(in the rows, 128 means zero)
The rows of M fall into several groups, and each row is roughly a mix of its group's hidden directions; one row fits no group.
M:
[[138 185 131  97 101 109  81 151 147 155 125 136 123]
 [106  96  93  97 126 129 134  74 162 100 127 154 128]
 [163 112 139 125 155 145 177  89  96 151 154 147 115]
 [ 86 104 120 127 128 128 115  98 177  87 146  91 126]
 [178 148 109 131 139 110 139 174 108 167 153 112 107]
 [139 122 163 107 145 133 141 103  61 128  96 146 151]
 [129  84 125 156 128  98 178 110 125 133 156  84 135]
 [150 163 134  91 152 108 114 153  77 140 141 164 120]
 [154 107 175 161 114 139 165 112 119 152 171 105 132]
 [160 110 151 110 126 146 183  89 161 141 142 115 104]
 [133  74 129 141 156 129 186  94 122 108 118 132 146]
 [116 156  89 134 141 145  89 165 154 116 119  78 134]
 [169 134 135 135 142 105 172 116 132 138  66 153 118]
 [ 81 138  92 159 120 110  71 137 151 121 144 121 121]
 [154 161 103 103 124 147  85 113 175 149 114 147 106]
 [ 97 153 116 144 111 143  63 160 126 118 158 109 137]
 [138  87 125 159 136 122 205 116 120 128 139 125 140]
 [107 168 128 127 109 118  56 162 111 131 134 127 132]
 [127 139 153 141 105 104  76 114 180 109 139 112 159]
 [ 79 146  88 125 131 119 104 166 161 107 121 145 160]
 [149 125 170 129 127 125 124  93 145 149 148 196 125]
 [115  68 161 121 118 121 175 101 135 104 104 122 136]
 [ 99 146  76 117 139 154  93 161 123 100  94 137 126]
 [127 102 123 137 134 140 187  91 135 103 161  87 132]
 [150  98 144  72 138 101 154 114  93 134 160 114 147]
 [118  98 157 155 134 146 173 126  88  91 129  94 142]
 [ 99  88 154 106 127  94 178 121 145 110  95 129 143]
 [154 132 125 128 150  98 198 132  96 158 146 120 129]
 [156 132 176 132 111 118 141 118  70 151 166 122 114]
 [119 137  91 112 116 157  96 165 139 149 115 152  76]
 [135 127 137 131 111 100 152 123 141 121  78 195 143]
 [114 153 155  86 138 127  81 134  87  98 115 152 142]
 [184 148 163 137 126  91 112 117  95 147 159 143 127]
 [146 133 134  98  98 129 106  95 174 138 102 178 118]
 [130 100 109 127 150 122 131  88 189 113  86 115 121]
 [160 165 124 121 114 175  89 119  94 136 120 164 114]
 [166  95 151 117 104 107 166  81 143 125 108 154 136]
 [174  88 160 128 105 133 175  95 115 119 111 116 129]
 [117 176 139 114 124 136  65 119 131 101 104 156 144]
 [145 149 150  92 124 107 149 143 113 174 103 172 102]
 [158 122 122 144 161 111 183 127 103 149 164  95 140]
 [101 148  68 116 137 128 114 162 138 154  88 145 111]
 [111 116 146 119 112  75 155 142 147 120  74 155 148]
 [139 125  91 158 148 122 188 159 118 160 135 103 120]
 [152 115 157  86 138 110 156 103 107 117  87 170 134]
 [154 126 146 105  88 154 111 100 169 102 110  87 133]
 [114  94 122 148 147  98 160 123 109  78 148 105 165]
 [121 120  73 158 166 157 128 153 137 108 118  88 137]
 [139  89 130 111 132 120 148  96 129 130 180  72 133]
 [129 155 131 128  77 128 111 148 154 162 176 115  98]
 [160 128 136 133 133 161 145 103 151 115  58 135 107]
 [126 121 119 144 157 136 161 137  69 145 176 154 126]
 [141 109 117 160 143 127 168 158  83 135 135  76 129]
 [176 177 132 120  94 136  89 132 122 156 132 154 116]
 [154 170 118  92 129 123 127 153 108 153  85 169 114]
 [133  98 122 122 171 131 193 105 107 119 118 102 147]
 [168 110 145 121 110 153 156 108 147 167 176 114 105]
 [ 87 110  69 141 129 147 123 149 135 101 108  88 125]
 [142 142 110 105 119 191 105 132 149 126  89 156 104]
 [142 129  94 169 120  92 153 150 169 158 149 103 126]
 [ 88 113  78 136 125 126  86 121 142  96 109  91 133]
 [118  89 127 168 128 140 154 105 129 112 179  88 143]
 [178 130 136 141 138  96 178 163  98 153 133 125 136]
 [174 121 166 168 126 142 165 129 120 151 166 110 132]
 [163 132 158 104 133 139 104 101  88 102 104 173 141]
 [149 158 150  97 120 139 125 130 111 172 119 178  91]
 [128 103  97 134 135  84 185 112 148 134 154  99 141]
 [146 109 170 125 122 143 182 111  90 130 108 166 115]
 [136  89 142 116 159 115 193 115 106 151 112 136 106]
 [150 157 153  93 118  85  88 115 151 122 142 163 147]
 [182 146 157 162 145 105 157 119 121 148 144 155 157]
 [128  83 123 115 130 108 205 106 125 130 139 125 133]
 [104  77 126 162 152 129 162  97 124  89 139 114 147]
 [124 174 118 154 142 128 101 166 126 113 111  70 132]
 [188 149 144 156 116 142 155 142 103 138 175 121 131]
 [111  84 153 120 132 149 158  78 152  90 118 109 130]
 [122 123 120 167 159 114 111 144 136  85  77 160 149]
 [108  83  65 130 121 135 131 117 147 100 127  90 119]
 [129 102 180  90 104 126 130  74 134 119 120 153 120]
 [111 150 163  98  79 121  74 135 149 138 121 141 117]
 [147 167 130  76 111 135 102 135 119 158 103 164 102]
 [121 150 126  97  97 117 134 144 102 163 182  89 121]
 [139 170  99 102 142 147 119 135 134 131  69 162 106]
 [105 119 129 169 113 125  91 151 121 137 184  92 144]
 [165 109 178 143 132  89 118 140 131 137 176 122 153]
 [145 152 160 129  84 140  72 130 144 141 162 138 109]
 [115  79 143 128 104 136 120  80 163  92 136 105 142]
 [ 79 120  68 108 138 152 114 102 127 104 132 102 126]
 [150 100 165 119 121 104 183 105 105 143 110 162 120]
 [136 160 111 157 144 143 102 165  85 161 135 159 103]
 [130 134 100 184 155 114 114 184 146 124 136 110 145]
 [167 188 123 134 114 135  89 133 144 139  93 148 115]
 [159 131 146  94 123 133 157 107 160 140  88 170  97]
 [ 76 115 116  78 135 103 146 144 115 149 157 117  97]
 [ 75 125 126  87 113 153  79 142 146 107 109 131 112]
 [112 172 121 109 116 114  72 166 135 150 141 114 101]
 [108  92 166 108 114  86 161  88  97 117 133 134 134]
 [163 163 131 113 112 155 102 112 139 151 108 182 102]
 [138 178 130  77 105 123  87 137 152 126 118 145 100]
 [129 148 137 165 118  86 132 130 158 153 161  76 141]
 [151  95 176 168 127 127 153  95 117 108 121 140 164]
 [158 156 111 172 144 145 144 155 114 110  71 123 132]
 [132 166 108 141 119 158  70 152 163 144 127 131 101]
 [ 91 125  95 157 173 166 110 112 117 128 157 160 122]
 [101 148 127  76 126 136  86 115 105 115 113 172 106]
 [152 178 139  86 102 156 100 138 120 155 156 135 113]
 [ 93 155 128 115  99 124  71 137 144 130 153 172 136]
 [150 174 113 111 120 144 107 153  67 154 146 125 130]
 [104 175 128 122 104 125  58 154 126 127 138 118 123]
 [100 101 159 121 108 124  60 103 137 111 152 127 137]
 [143 152 155 153 102 157  70 139 127 158 159 125 118]
 [159 112 170  98 108 131 148  82 107 116 121 171 125]
 [163 149 117 124 140 152 185 121  76 141 110 142 128]
 [166 114 120 148 149 124 195 134 125 164 153 114 125]
 [171 135 170 165 111 134 113 135 168 165 148 143 123]
 [147 169 133 104 101 143  72 129 145 159 125 153 101]
 [179 110 135 168 141 119 168 124  78 139 140 121 132]
 [160 155 146 145 108 128 108 115  85 152 175 163 120]
 [100  76 117 113 139 120 174 125 156  98 108 106 153]
 [ 61 126 140 103 132  85 130 167 139 131 111 138 136]
 [148 143 160 133 157 112 189 160 110 150 130 125 160]
 [100 120 111 125 180 184 143 125 110 127 159 111 105]
 [113  90 116 142 160 130 194 132 115 106 100 143 143]
 [114 133 112 109 145 127 154 139  69  90  88 109 151]
 [115 157 131 114 112 130  61  96 163 117 132 158 124]
 [105  93 144 138 112 135 122 108 169  91  70 132 130]
 [146 123 132 167 126 150 174 116 190 129 122 124 100]
 [ 72 109 123 117 121 147 105  96 171 125 134 167 112]
 [127 167 101 165 111 137 107 169 168 151 101 140 115]
 [144 166 146  89 142 134 108 141  96 153 134 178 103]
 [ 97 163 110 107 128 158  68 146 116 114 105 145 110]
 [111 158 106  99 127 174  92 159 115 136 105 122  88]
 [ 98 109 110  81 141  71 126 143 128 113  97 149 142]
 [115 176 128 101 128 123 108 169 147 146  77 148 112]
 [151 166 125  95 144 128 113 147  96 139  77 167 126]
 [110 113  94 137 156 102 189 142 135 121  85 135 134]
 [158 160 152 126 137 152 104 166  74 144 116 146 111]
 [113 140 121 200 120 122 162 153 129 115 150  97 138]
 [152 164 132 150 160 139 125 185  81 143 126 125 137]
 [111  91 128 141 135  92 175 113 135 130 162  83 146]
 [106  86 152  91 122 119 117  74 142  96 112 150 130]
 [145 128 115 160 113 139  58 106 161 125 154 135 113]
 [138 153 118 158 102 118  79 143 184 135 118 157 128]
 [111 129  59 169 136 150  97 146 137 110 113 132 122]
 [137 114 155 166 113 114 152 126  73 109 165 110 154]
 [117 106 140 131 156 120 174  94 127  82  85 134 145]
 [138 136 184  84 132 121 139 128  75 121 111 152 137]
 [ 89 132 114 106 107 146 121 136 166 105  71 159 131]
 [141 184 104 136 124 132  76 154 133 150 120 162 117]
 [130 172 122 109 160 115 119 162 121 135  63 141 128]]
Here is one row of each group, with its name. Which group are the others in?
[105  84 110 156 161 142 162 130 111 100 145  88 143]
D
[100 123 142  80  87 135  83 101 111 153 141 142 114]
Q
[123 181 133 104 129 130  72 147 130 130 116 174 123]
U

[152 105 145  88 154 115 183 107 129 137  89 147 127]
Q
[146  91 158 109 130 111 198 119 105 139 108 135 123]
D
[ 97 140 125 117 137 159  71  97 138  98 122 169 133]
U
[159 104 176 119 116 113 183 108 147 143 155 115 121]
Q
[119 106 111 155 146 130 181 115  92 105 152  93 155]
Q
[152 164  83 128 134 166 105 143 117 152 120 144  84]
U
[ 84 133 107 103 130 132  88 144 178 113 128  87 135]
D
[143 109 130 152 141  92 187 125 106 146 158  91 140]
U
[145 155 165 118  90 141  70 128 136 146 130 159 108]
Q
[130 121 116 140 165 166 177 132  72 120 107 127 136]
U
[134 203 110 115 128 135 143 160 138 140 115  98 105]
Q
